Each row is where one point has got to under a steady rotation. How many ticks took it there?
The counts run from 0 to 347.
[-2.69 -0.21 -0.04  0.77 -2.30 -2.11 -0.02  1.04  4.21  4.70  0.19  0.80
 -0.38 -0.69  1.53  0.65  2.33  1.71  0.76 -0.98 -1.68  0.80 -1.60 -1.26
  1.03 -0.58 -2.27 -0.71 -0.06  1.50 -1.72 -1.59 -1.39  1.38 -0.31 -0.05
 -0.56 -1.54  0.79  0.81  0.62  0.79  0.45 -0.69 -4.39  2.20  0.33 -1.68
 -1.05  3.18 -1.40 -1.40  2.84  0.01  2.18  0.37] | 17
[-0.63 -1.55  0.84 -0.12 -0.52  0.69 -1.73 -1.15  0.75  2.45  2.02 -1.26
  2.07 -1.03 -1.10  1.09  0.77 -1.07 -0.76  0.94  0.03 -1.40  1.53  1.36
 -2.00  0.40 -0.98  0.82  1.10  0.61  1.25  1.73 -0.90 -5.73 -1.32  2.97
 -0.71  0.97  0.83  3.04  1.85  0.11  0.24  1.82 -1.70 -0.25  0.80  0.24
  0.37  0.58 -5.33  1.61  0.75  0.27 -0.41  0.29] | 36
[ 2.39  2.27 -0.68  1.57 -1.64  2.77 -1.37  1.20  1.55  3.06 -1.23  0.14
  2.58 -0.89 -2.77 -0.33 -1.20 -2.77  2.04 -0.05 -0.30  1.72  1.11 -0.28
  1.47  0.96 -0.72  1.67 -0.85 -0.50  0.78 -4.12 -1.33  2.55  3.50 -0.11
 -1.06 -1.68 -1.72  3.52  1.07 -1.94 -0.13  0.14 -0.41 -2.60 -0.63  0.58
 -0.36 -0.55 -1.25 -0.23 -0.36  1.35  1.03  0.63] | 311
[ 0.40 -0.03  1.68 -1.30 -0.01 -1.21 -0.87 -3.06 -0.15  0.69  2.24 -1.88
 -4.06 -1.62 -0.21  0.13  0.40 -0.21  1.82 -1.16 -0.23  0.55 -0.51 -2.06
  2.11  0.73 -2.22 -3.37 -1.00 -0.71  0.93 -0.11  1.91 -0.12  0.54 -0.32
  2.41  1.49 -0.98  3.27 -0.81  3.16 -0.83  2.12  1.59 -2.91  1.54 -2.96
 -1.56  0.70 -1.49 -0.08 -0.73  2.05  2.69 -0.70] | 205
[-4.21  1.12  0.85 -2.45  2.16 -2.43 -0.55 -2.40  1.18 -0.88  3.00  1.03
 -1.70 -0.17  3.79 -0.29  2.88  1.70  0.93 -0.06  0.95 -0.04  1.89 -2.72
 -0.94  0.11  1.68 -0.09  3.01  0.96  0.08 -0.88  2.54  0.37 -2.15  1.52
  1.02  3.20  0.07  0.87  0.73  0.53 -0.81 -0.95 -2.76  0.65 -0.09  0.76
  0.51  1.76 -1.34  0.48 -2.04  0.09 -1.45  0.28] | 6
[ 1.80  0.21 -0.17  1.07 -0.98  2.51 -3.11 -1.80 -1.14 -0.73 -0.77 -1.71
  3.01  0.53 -1.47 -1.36 -0.36 -3.31 -0.55  0.58 -1.24 -1.04  1.39  0.31
 -1.07  0.75  2.09  2.25  0.71 -1.16  2.84  1.39  2.06 -1.05  1.02  1.44
  1.53  0.50 -0.04  1.97  0.53  0.25 -0.10  0.04  2.31 -2.02  1.41  2.77
  1.88 -3.22 -0.36  1.30 -2.81 -0.59 -2.43  2.88] | 64
[ 2.27  1.21 -1.45  1.31 -0.89  2.85 -2.55  0.74 -1.08 -1.25 -2.00  1.33
  3.95 -0.60 -1.14 -0.74 -0.67 -5.34 -1.33  1.39 -0.30 -0.13 -0.56 -1.29
  0.60 -0.36  1.10  2.41  0.98 -1.38  0.08  0.48  2.33  2.63  0.13 -0.61
  1.02 -1.37 -2.16  0.69  0.85  0.93  1.46 -1.43  0.43 -2.49  0.24  1.83
 -0.38 -1.76  1.86  1.07 -1.98 -1.23 -1.74  2.51] | 321
[ 0.79  2.82  1.44  0.24  1.41  2.60 -2.01 -1.30  0.73  1.14  0.84 -1.42
  1.90 -0.86 -1.79 -0.22  0.00 -2.05  2.15  0.58  0.36  1.67  4.24 -0.16
 -0.22  1.87  0.21  1.99  0.90 -0.79  2.23 -3.74 -0.42 -0.71  1.44  1.79
 -0.46  0.76 -0.65  4.14  0.80 -0.87 -0.74  1.75 -0.36 -3.09 -0.44  2.08
  1.80 -1.74 -3.08  0.29 -1.89  1.37 -0.54  1.01] | 303
[-0.04  0.47 -0.17  2.39 -1.54 -0.20 -1.27  0.87 -0.85 -1.72  0.83 -1.12
  0.75 -2.51 -0.02  0.09  0.91 -2.49 -1.96  0.45 -0.55  0.26 -3.30 -0.17
  0.25  0.39 -0.25 -0.89  1.14 -1.42  0.51  2.95  2.91  0.23 -1.35 -0.49
  1.18 -3.23 -3.20  0.09  0.48  5.68  1.91  2.06  1.54 -2.57  1.38 -2.42
 -1.28 -0.16 -0.95  0.95  0.41 -0.38  1.47  1.53] | 325
[ 0.66  1.84 -1.20 -3.66  2.60 -1.67  0.98 -0.01  0.52  0.65  1.78  2.18
 -2.09 -1.41  0.09 -0.42 -0.21 -1.65  2.88 -1.00 -0.30 -0.05 -1.17 -4.32
  2.21 -1.30 -1.06 -2.35 -1.21 -1.03  0.14 -2.06  2.36  3.19 -1.83 -1.96
  2.18  1.74 -1.33  1.28 -0.38  0.44 -1.16 -1.49  0.68 -2.71 -0.91 -0.07
 -2.08  0.02 -0.72 -0.23 -1.50  1.22  0.67  0.26] | 340
[ 1.46  0.96 -0.21 -2.46  0.64 -0.55 -0.75 -2.12  0.41  1.21 -0.75  0.93
 -3.28 -0.18  0.62 -1.84  0.44 -1.06  3.14 -1.06 -1.05  0.04  0.25 -4.81
  3.59 -0.28 -0.30 -0.71 -2.12 -0.21  0.51 -2.56  2.17  4.23  1.44 -1.50
  2.38  1.82 -0.77  2.26 -1.18 -1.09 -2.34 -2.20  0.96 -1.89  0.21  1.11
 -0.59 -0.51  2.23 -0.36 -2.52  0.98 -0.02  0.93] | 211
[ 2.03  0.99  0.07 -1.08  0.21  1.45 -0.97 -1.30  2.49  5.11 -0.20 -0.44
  1.38  1.04 -2.52  0.07 -0.91 -1.57  2.47  0.61 -1.68 -0.51  1.98 -0.71
  0.50 -0.73 -2.00  2.00 -1.59  0.53  1.50 -2.24 -2.55 -1.27  0.65  1.33
 -0.13  0.97  1.49  4.33  1.36 -3.31 -1.19 -0.13 -1.58 -1.14 -0.31  1.67
  1.19 -0.55 -3.37  0.14  0.13  1.20 -0.57  1.24] | 46
[-1.42 -0.36 -2.49  0.15 -4.84 -1.78  0.32  2.92  4.07  3.92 -0.86  2.00
  0.81 -0.71  0.08 -0.19  1.99  1.64 -1.21 -0.94 -2.57  0.56 -0.53  0.46
  1.23 -2.39 -1.52 -1.34 -0.38  1.26 -1.67  0.68  0.45  0.42  0.34  0.04
 -1.32 -0.96  0.63  0.51  0.27  0.36  0.91 -1.08 -1.97  4.05 -1.35 -1.07
 -2.15  2.89  0.04  0.22  1.91 -0.79  3.61 -1.08] | 249
[-0.56 -0.46  2.20  2.47 -0.80  1.75 -2.07 -0.57  0.14 -0.67  1.64 -0.79
  4.69 -1.24 -0.81  2.65 -0.06 -1.48 -2.09  1.14  1.08 -0.37  1.95  0.88
 -1.76  0.46  0.59  2.91  1.98  0.86  1.03  0.74 -0.04 -4.03  0.53  3.32
  0.20 -0.72  0.45  2.10  2.15 -0.93  1.00  2.49 -0.32 -1.80  0.14 -0.71
  1.12  1.26 -4.03  2.04 -1.25  0.93 -1.83  0.11] | 165
[ 2.39 -0.25 -0.71  2.65 -4.21  1.05 -1.50 -0.04  2.04  5.01 -2.26 -1.30
  2.10  0.23 -3.82 -0.48 -0.70 -1.52  0.55  0.13 -3.17 -0.07 -1.23  1.17
  0.18 -1.19 -1.70  0.45 -2.86  0.24  0.08 -0.19 -2.04 -0.58  2.52 -0.25
  0.11 -2.74  0.70  2.32  0.95 -0.73  0.21  1.13 -0.29 -0.45  1.35 -0.27
  0.80  0.25 -1.49 -0.75  1.90 -0.16  1.42  1.16] | 53
[-2.51  0.16  0.54 -2.48  3.48 -3.59  2.09 -2.61  1.38  2.50  2.55  0.19
 -1.70  0.91  0.11  0.15  2.40  1.81  3.59 -0.56 -1.74 -0.86  0.54 -0.88
 -0.76 -1.01 -0.84 -1.09  1.01 -0.29  0.19 -2.25 -0.46  0.31 -2.79  1.14
  1.27  1.09  2.93  1.69  0.85  0.33  0.98  0.16 -1.68  0.96 -0.63  0.44
  1.99 -0.59 -3.30 -1.58 -0.67  0.88  0.24  0.66] | 272
[ 0.91  1.28 -1.41  0.65 -2.73  1.24 -2.69  3.08 -0.77 -2.64  0.33 -0.60
  2.69 -1.73 -0.49 -0.31 -0.97 -2.06 -2.74  0.72 -0.16  0.54  1.57  1.90
  0.24 -0.68  0.83 -1.06  1.89 -1.00  0.06  2.24  3.47 -1.58  1.01  0.97
 -0.34  0.33 -2.41  2.11 -1.10  3.26  0.83  1.26  1.96  0.46 -0.30 -0.85
 -2.99 -0.64 -0.38  1.94 -0.65 -1.14  2.79 -0.94] | 96
[ 2.83  1.45 -0.02 -1.71 -0.48  1.95 -2.31 -0.99  0.71  1.51  0.43  0.48
 -1.06 -0.54 -1.16 -0.33 -1.85 -1.59  2.19  0.46  0.16  0.55  3.02 -2.34
  3.11  0.26 -0.79  0.45 -1.77 -0.01  1.27 -2.94  1.30  1.45  3.33 -0.07
 -0.11  3.62 -0.95  4.41 -1.35 -3.05 -3.21 -1.08  0.72 -2.19 -0.45  1.29
 -1.17 -0.44  0.25  1.39 -1.60  0.81  0.75 -0.70] | 209
[-1.12  0.06 -0.52 -1.40 -0.20 -0.68 -2.83 -0.52 -0.19 -3.08  0.87 -0.04
 -0.80 -1.10  2.37 -1.59  1.78 -0.17 -2.57  0.08 -0.20 -1.05  0.92 -1.71
  0.11 -0.91  2.52  0.01  1.49 -0.32  0.29  2.86  5.49  0.72 -1.18  0.22
  1.07  2.57 -1.59  0.13  0.17  2.02 -0.97 -3.14  1.20 -0.01  0.74  1.09
 -0.21 -0.76  2.81  1.71 -2.68 -1.99 -1.79  2.09] | 228
[-0.40 -1.52 -0.47  0.31 -0.25  1.25 -2.83 -1.18  0.60  1.46 -0.20  1.45
  3.65  1.86  0.77 -0.23  1.29 -3.18 -1.39  0.91 -0.48 -2.94  0.96 -0.51
 -2.10  0.06  1.98  2.32  2.36  0.82  0.02  2.29  1.10 -1.83 -3.21  2.51
  0.27  1.32  1.62  0.71  1.52 -0.83  1.18 -1.62 -2.80  0.83  0.06  2.90
  1.09 -0.60 -1.24  1.19 -0.57 -2.15 -4.28  2.96] | 30
[-0.67  1.71  0.45  0.07 -1.13 -1.93  0.33  0.43  1.20  1.86  0.98 -1.97
 -2.26 -2.51 -0.73 -0.88  0.52  1.42  2.97 -0.49 -1.44  1.35  0.19 -0.47
  3.29  0.08 -1.78 -2.33 -0.71 -1.53  2.31 -1.84  0.97  1.29  1.75 -1.38
  1.45 -0.84 -1.32  2.55 -0.06  2.97 -0.67  1.73  1.80 -2.59  0.71 -1.48
 -0.50 -1.52 -2.35 -1.08 -0.97  2.45  4.52  0.31] | 77
[ 2.00 -1.11  0.51  0.87 -0.45  2.50 -2.80 -2.55 -2.01 -1.38 -0.83  0.57
  1.63  0.07  0.09  0.19 -0.69 -5.02 -0.98  0.66 -1.22 -1.85 -1.70 -1.74
  0.22  0.61  1.80  2.02  0.88 -0.90 -0.08  2.23  2.59  0.89 -0.12  0.98
  3.58  0.73  0.27  1.20 -0.85  0.04  1.14 -0.45  0.63 -2.48  1.48  1.51
 -0.50 -1.84  1.37  1.69 -2.35 -0.95 -3.11  2.73] | 193
[-3.40  1.74  0.04 -1.01  1.93 -3.59  2.59 -1.93  2.51  1.31  0.84 -0.39
 -1.56 -0.68  0.87  0.22  3.36  0.86  2.43 -0.82 -1.92  0.80 -1.36 -1.92
 -0.77 -1.78 -1.18  0.12 -0.48  1.02 -0.59 -3.77 -0.13  2.36 -0.83  0.48
  0.48 -0.67  0.98 -0.01  1.67 -1.63  0.74 -0.54 -1.16  0.47  0.10 -1.11
  2.35  3.53 -2.16 -2.09 -0.36  0.97  0.23 -0.21] | 144
[ 0.27  2.06 -1.07 -2.39  0.79  1.27 -1.48  2.28  0.09 -1.70  2.17  0.28
  0.89 -2.43 -0.44  0.04 -1.33 -0.50 -0.07  1.12  0.83  1.49  3.66  0.27
  1.08 -1.02 -0.56 -2.08  1.59 -0.13 -0.21 -0.67  2.15 -2.02  0.49  1.98
 -1.41  3.07 -2.04  4.24 -0.72  0.80  0.12  1.44  0.68  0.15 -2.35 -0.36
 -3.52 -0.04 -2.26  1.57 -0.95  0.64  3.21 -2.42] | 105
[-2.32  1.55 -1.12 -4.04  1.81 -2.74 -0.05 -0.02  1.42 -0.38  2.70  0.74
 -3.11 -0.68  2.06 -0.41  0.96  2.27  1.20  0.05  0.35 -0.41  2.94 -2.71
  1.16 -0.71  1.26 -1.07  1.78  0.49  1.11 -1.10  3.90  1.18 -1.72  0.10
  0.75  3.63 -0.64  0.67  0.43  0.89 -2.73 -1.86 -0.59  0.43 -1.37  0.89
 -0.27 -0.80 -0.32  1.10 -2.78  0.34 -0.03  0.61] | 237
[-0.66 -0.07  1.53 -1.90  1.76 -1.54 -0.37 -3.44 -0.67  0.08  2.47 -1.32
 -3.98 -0.80  0.11 -0.28  1.21 -0.37  1.72 -0.84 -0.11 -0.67 -0.57 -2.92
  2.05  0.94 -1.40 -2.25 -1.01 -1.07  1.33  0.00  3.20  0.79 -0.24 -0.32
  3.87  1.89 -0.97  2.31 -0.98  3.10 -1.25  0.83  1.18 -3.59  1.77 -1.18
 -0.54 -0.63 -1.47  0.21 -1.87  2.31  1.17  0.30] | 204
[-1.08  1.69 -2.32 -3.26 -0.56 -0.53 -0.25  1.94  3.42  2.09 -0.32  3.18
  0.41 -0.08  1.12  0.63 -0.48  1.08  1.84  0.15 -1.19  0.00  2.99 -2.52
  2.08 -2.16  0.68  0.59  0.06  1.60 -0.63 -2.37  1.06  2.03 -0.09 -0.13
 -1.19  3.51  0.51  1.44  1.32 -3.37 -2.35 -3.40 -2.29  1.70 -2.44  2.45
 -0.40  0.75  0.80  0.48 -1.40 -0.15  0.22  0.00] | 244
[-2.43  0.78  1.15  0.47 -0.95 -2.09  1.63  0.00  3.43  2.81  0.52 -0.35
  0.35 -2.14 -0.45  1.04  2.21  1.12  0.89 -0.79 -1.64  2.41 -0.92  0.20
 -0.37 -1.69 -2.46 -0.41 -1.05  2.17 -1.23 -3.60 -1.38 -0.21  0.76  1.24
 -1.23 -1.94  0.22  0.97  1.38 -1.97  0.34  0.60 -1.50  1.30  0.13 -2.27
  0.57  4.61 -2.95 -1.52  1.37  1.18  1.77 -1.97] | 146
[-0.94  1.78  1.22  0.77  1.19 -1.56  1.04 -2.21  1.42  3.27  1.23 -0.96
 -2.06 -1.63 -1.22 -0.20  2.42 -0.38  3.57 -0.92 -1.00  1.85 -0.60 -0.90
  2.21  1.08 -1.25 -0.63 -0.13 -0.93  1.33 -4.43 -0.43  2.83 -0.11 -1.41
  1.83 -2.22 -1.35  1.90  0.71  2.69  0.70  1.68 -0.46 -2.96  1.57 -1.40
  1.55 -0.73 -3.07 -1.80 -0.42  1.96  1.21  1.47] | 307
[-0.49  1.56 -1.10  0.76 -0.68  0.43  0.55 -0.22  2.50  2.61 -1.19  1.78
  3.28  0.68 -0.42  0.00  1.44 -1.26  0.95  0.20 -1.83  0.22  0.05 -1.59
 -0.48 -1.66  0.77  2.77  0.03  1.24 -0.81 -3.25 -1.16  2.71  0.79  0.86
 -0.36 -1.06  1.69 -0.37  2.31 -4.60  0.09 -2.45 -1.74  1.06 -1.20  1.74
  2.22  2.71  0.33 -1.10 -1.51 -0.95 -2.62  0.70] | 150
[ 0.21 -1.59 -0.08  2.49 -2.69 -0.25 -0.86 -1.78 -0.51  1.73 -1.17  0.49
  0.30  0.41 -0.43  0.38  1.11 -3.08 -0.05 -1.36 -2.62 -0.97 -5.00 -1.93
  1.96  0.22 -0.74 -0.14 -1.03 -1.10 -0.17  0.90  0.75  4.01 -0.24 -1.77
  4.32 -2.85  1.34 -0.64 -0.73  1.95  1.85  0.30 -0.54 -2.85  2.44 -0.92
 -0.98  0.24  0.56 -0.86  0.54  0.66 -0.23  1.93] | 187
